One turning vector, and how many steps it has turned
The counts run from 0 to 168.
[ -6 -23 -52   5 -35 -25 -16 -50 -20 -24  20  46  -8   2  26 -19   3  10
  -9  -3 -18  21 -12   0 -10  -4  12   7   0 -18   0 -21 -19  19  27   6
 -24 -15  12  -2  13  25  11] : 134
[ 13 -14 -27  -3 -40 -21  -8 -30  24  -6  -9  57 -32 -11  29 -19 -25  -7
  -4  13 -27  12 -15  15 -29   6   0  14   8  10  -4 -17 -24  23  -5  14
 -17  25   9  23  19   9   8] : 62
[  4 -11  22  22 -29 -28  24 -44 -15 -25  -9 -14  -9 -16  14  -8 -12 -18
 -23  -6 -17  27   4  13   0  34  39  47   2  17  22  -4   4  22  -8  30
  19  14   4 -16 -19   2  -1] : 123
[  0  17 -21  22 -31  -6   0 -16  16 -16   8 -21 -29 -32  14  20 -39  -5
  -4  19   2   4  -5   0   2  29  18  57  20  33  30  -6 -15  20  11  39
  -1 -14   1  -4  -5  -8 -15] : 118
[ 24   1   1  14  -5 -18   4 -46   4   1 -35   5 -18  -6  12   2  35  11
 -25  -1 -13  41   3  30 -29  -7  37  35  10   9  35  -8  -4  16   0  17
  -1  10  -2  -8  14 -14  23] : 167
[ -5   1 -16  17 -31  28   1 -25  -5  15 -32  14  -2   7  15 -14   2  10
 -16  12   5  19  16  19  -8  39  28  14  20  12  25 -14 -30  -1 -18  51
 -23 -17 -17 -12  20  -1  25] : 9
[ -4  14   5 -12 -67 -16  16  22   4  12 -25   9  -3  19  29   4 -14 -14
 -33  18  -9   0 -10   3   0  30  32  33 -12 -15  14  10  -8  24  -1  24
 -18  22  -1  -5 -18  12 -23] : 150
[ 19  11 -17  21 -35 -35   4 -10  15 -16 -11  31 -21  -9  -6  17  -7   9
 -20  25 -12  -8  -8  15 -12  51  11  11   9 -16   9 -23 -32  -4   2  35
 -14   0  25   4  12  -3  34] : 67
[-15  11 -56  -9 -26 -19  -2 -10  27   0   5  42 -30 -27  15 -17  12   0
  -2  -1  12   3  -4 -16  -9 -15  22  30  21 -26   6   8 -28  31  11  15
 -28   7 -17 -11  -8   0 -15] : 88
[ 28  -7 -30  13 -22 -50   4 -40  10  -9  -1  29 -23   7  15   0  -4  12
 -32  10 -38  19 -19  16 -26  12   5  11  -5  -4   1 -25 -14  30   0  14
  -7  24  29  14  12  13   5] : 64
[-11   6 -17  19 -33   4 -34 -20 -10 -13   0  48 -11  -2  19   2 -30  19
  -8  20  17  -3 -15  21 -16   8   8  14  17 -21  48  -3 -21   9  18  28
 -21 -22 -16   1  18  16  15] : 3
[-18 -22   3  20 -40  13   0 -37 -14   7 -16   0  -1  -3  34  16  -3   7
 -26  12 -27  47   4  11  14  19  31  24  -5 -19  31  13  -2  20  35   4
 -15  -8  -6 -19   3   5 -23] : 77
[ 19  37 -33 -20 -49 -18 -15  16  -7 -27   0  32  -9 -31  18   9  21  -8
  16  15  18  -7  -4   7 -17   1  26  31  15   0  12  10   3  13   4  18
 -10  10   8 -35   8 -12  26] : 42
[ 20  -1 -28  -8 -55  -3   3 -20   1  -5 -38  40 -17 -11  28  -7  24 -11
   2  11   3  38  -3  21 -10  -2  14  39 -14  22   8   5 -21 -14  24  -2
 -17  -6   3  -3  -7 -26  23] : 36
[-22  -4 -10   4 -24 -30 -27 -23  14   0 -10  21   3 -13  17 -32 -16 -14
 -28   3 -21   9 -14  16 -18  37 -10  39   4  33   2   0  -3  56 -21  26
 -10  15   1  32  13  -4 -12] : 59
[-27   9  -6  24 -17 -50 -23 -12  10 -28   1  -7   3  18  13   6   1  -8
 -29 -24  10  10   9   1  19  48   9  46  14 -22  18  24 -26   3  16  20
 -12 -21  -6   8  -7 -26   4] : 27
[  0   7 -15  10 -28 -39  17  11   2 -10  10   8 -16  31  25   2 -27  -5
 -17  -1 -16   6  11  -7  -2  22  32  47  18 -29   7  -6 -43  10   3  44
  -1  23  16  -7 -18   8 -13] : 21
[-18  -6  -4  18 -28 -43 -28 -36 -24 -39  12  35   4 -28   0 -30  11  -5
 -26   1 -14  15  -6  13  -6  26   0  43   0 -20   8  15   0  45  -2   3
   8   9   8  -2   2  -5 -13] : 129
[-17  27  21   9 -17 -38 -13 -19   6   0 -34  -4   1  29   0  -1  14   1
 -24  -3  15  -5  -6   6  -3  31  28  59  20   6  24  26  -8  18  15  15
  -2  -4 -10   0  13 -14  36] : 98
[  5   9 -11  -3 -30 -54 -21   0  16 -11  11   3  -2  20  31  -3  11  -8
 -54 -21  16   8  -5  13  -7  25  27   5   3 -35  34  14   4  28 -30  21
 -22   8 -12  -9   0  -3 -19] : 155
[-20  22 -11  -6 -39   3   6   7   5  14 -23  15  20  -4  22  22  -7 -19
   8  15 -10  -4 -11   4  12  47  45  28  27  16   8  14  -1  38  21  24
 -27   5  -6 -12  35  -8  13] : 144
[  4   0 -45   5 -48  -7  10 -32  -1   1 -19  19 -14  -2  -3   5  25   5
   0  12   5   0  -2  -6   7  40  30  12   9  -1  -6  -8 -23   1  15   8
 -34 -31   3 -12  29  -5  40] : 139
[ -3 -17   4  -3 -42  -8 -19 -43  21  -8  -8  15 -31 -15  12 -37   2 -18
 -16   7  10  -3   4   3 -11  30   1  35  14  18  13  26   0  33 -31  -6
 -19  -4 -26   0  45  -1   1] : 56
[  4  10   6 -15 -77 -17  16  21   9   9 -25  22 -19  14  29  -3 -10 -17
 -27  15   2  -3  -4   3  -3  27  28  29 -10 -25  14   7 -15   4  -8  20
 -26  21  -9  -6 -18  16 -11] : 151
[-10  -5 -17  22 -26   9 -18 -46 -17  13 -27  -2   5  20  16  -6   2  33
 -40  15  -6  31   4  18 -10  24  20  12   9   5  40 -15  -9  19   1  42
 -23 -26  -7  -9   6  15   7] : 7
[ 13   1  -8  15 -18  -3   5 -38  22   4 -38  23 -37 -17  25  -9  -2   1
  -7  -7   4  32  -9  26 -25  -9  32  27  19  15  39 -23 -27  -9   6  22
 -15  -2 -18   1   5 -12  42] : 165
[ -2   9   7  -8 -55 -19  18  10   2  17 -21   4   1  21  31  14 -10  -8
 -33  20 -21  12 -13   2  -3  22  33  39 -11  -9  14  13   5  39  13  12
 -13  25   3  -5  -8  18 -34] : 149
[  5  24 -31 -16 -42 -33 -19 -12 -14 -26  17 -15  -4 -15  14  20   3  18
  -9  18   1  -8 -12  -4 -15 -16  23  45  11  -3  24  12  20  51  21  21
 -10   0   7 -32   7  12 -13] : 45
[-16  16 -10  24 -25 -12 -39  -7 -11 -22   3  41  11   1  19  -3 -31  21
 -23  15  12  -4 -24  26 -15  17  18  21  18 -20  47   0  -9  21  13  31
 -13 -12  -9   2  10  17  12] : 2
[-14  -1  21 -16 -36 -21 -45 -35   9 -11 -20  25  -5  24  46  -4   9   4
  -7   2 -10  21   4  20 -15 -10   0  38  17  10  11  35   9  24  27   7
  -7  18 -13 -11  25  -5  16] : 102
[  4  11 -18   0 -30 -35  20 -31  24  -5 -18   9 -36  24  13  -7   1  -6
   3  -9  23  -2  -7  -9 -10  -5  46  42  24  -9  18  -4 -30  -2  20  16
 -18  -5 -17  -8   4  13  42] : 94
[ -9   1  -5 -22 -51   7  14  -9  21  16 -10  26 -12  -4  36  23  -9 -21
  11  23 -18   8  -7  -5   2  13  39  23  19   0   6  26  -1  39  29  -2
 -24  22 -14 -17  37   7  -1] : 146
[ -8  23 -21  -2 -60 -10  -8   0 -18 -19   5 -16 -11  -6  15   9 -27  13
  -4  20  15 -23 -13 -10  -3   6  17  52   8   6  27  -3   3  22  17  39
 -15 -15   2 -21  -9  22  -2] : 47
[ 24  -4   0  14 -14 -10   3 -54  21   1 -35  16 -33  -8  21  -4  21   5
 -15  -4  -4  39  -2  26 -26 -15  37  27  20  11  37 -12 -14   1   4  19
  -7   7 -11 -10  14 -10  37] : 166
[  6 -21  12  11 -35 -26  -3 -39  -8 -39   7  44 -25 -34   3 -32  14 -21
  -7   2   0  12   6  17  -5  23  16  40   3 -23   8  24 -14  18 -15  -8
   4  16  -1 -13  18  -6   7] : 127
[-17  17  -7  21 -18 -32 -47 -12 -13 -24   8  36  18  -3  16   9 -17  21
 -31   4   9   0 -27  27 -16  22  19  15  12 -22  51   2   6  35   4  35
  -7  -1  -3   1   7  13   3] : 1
[  4 -11  -5  -6 -70 -14   0 -48  -6 -18   7 -25 -36   5  25 -13 -17   4
 -11   0   9  -1   6  -9   0  -5  26  27   7  11  23  -2  10  14   1  23
 -24 -13 -22 -28   9  36   6] : 50
[ 32  10 -35  -8 -47 -30 -29  -5   0 -12  -5  -9  -5  16  29   9  21  23
 -42   9  -7  20  16  15 -16  22  -4  21  -3   9   7  -8  -3   7 -23  42
 -21  -3  19 -15  -7 -14  -8] : 110
[ -4  21 -22  11 -27 -31 -28  15  26  -9   8  24 -15   6  22  -7 -11 -14
 -34  -9  37  -9 -15  11  -5  31  14  21  12 -27  46  10 -22  12 -13  22
 -29 -14 -20  12   3 -14  -6] : 157
[  1   3 -39  -2 -16 -20  -4  -5  -3  -1   0  23  14 -10  21 -23  38 -10
 -32 -13   1  30  10   8  -3  19  43  26   5 -25  18  19  -9  42 -24  12
 -13   9  -3 -21   3 -17 -35] : 84
[-12   8 -26   9 -27 -23 -34 -23  44  -5   8  25 -41 -16  26  -4  -5  -4
 -27  -6  24   6 -16   8 -14  -6   0  14  14 -17  40  10 -18  14   5   4
 -34 -19 -33   6  10 -11  -4] : 159
[ -9   0  13 -12 -33 -24 -40 -21  -5  -6 -17  13  11  38  46  -6  -1  10
 -15   3 -15  26  -4  28 -19  -8  -2  42   8  13  16  27  10  33  23  14
  -7  22   2   2  24  -5   0] : 103
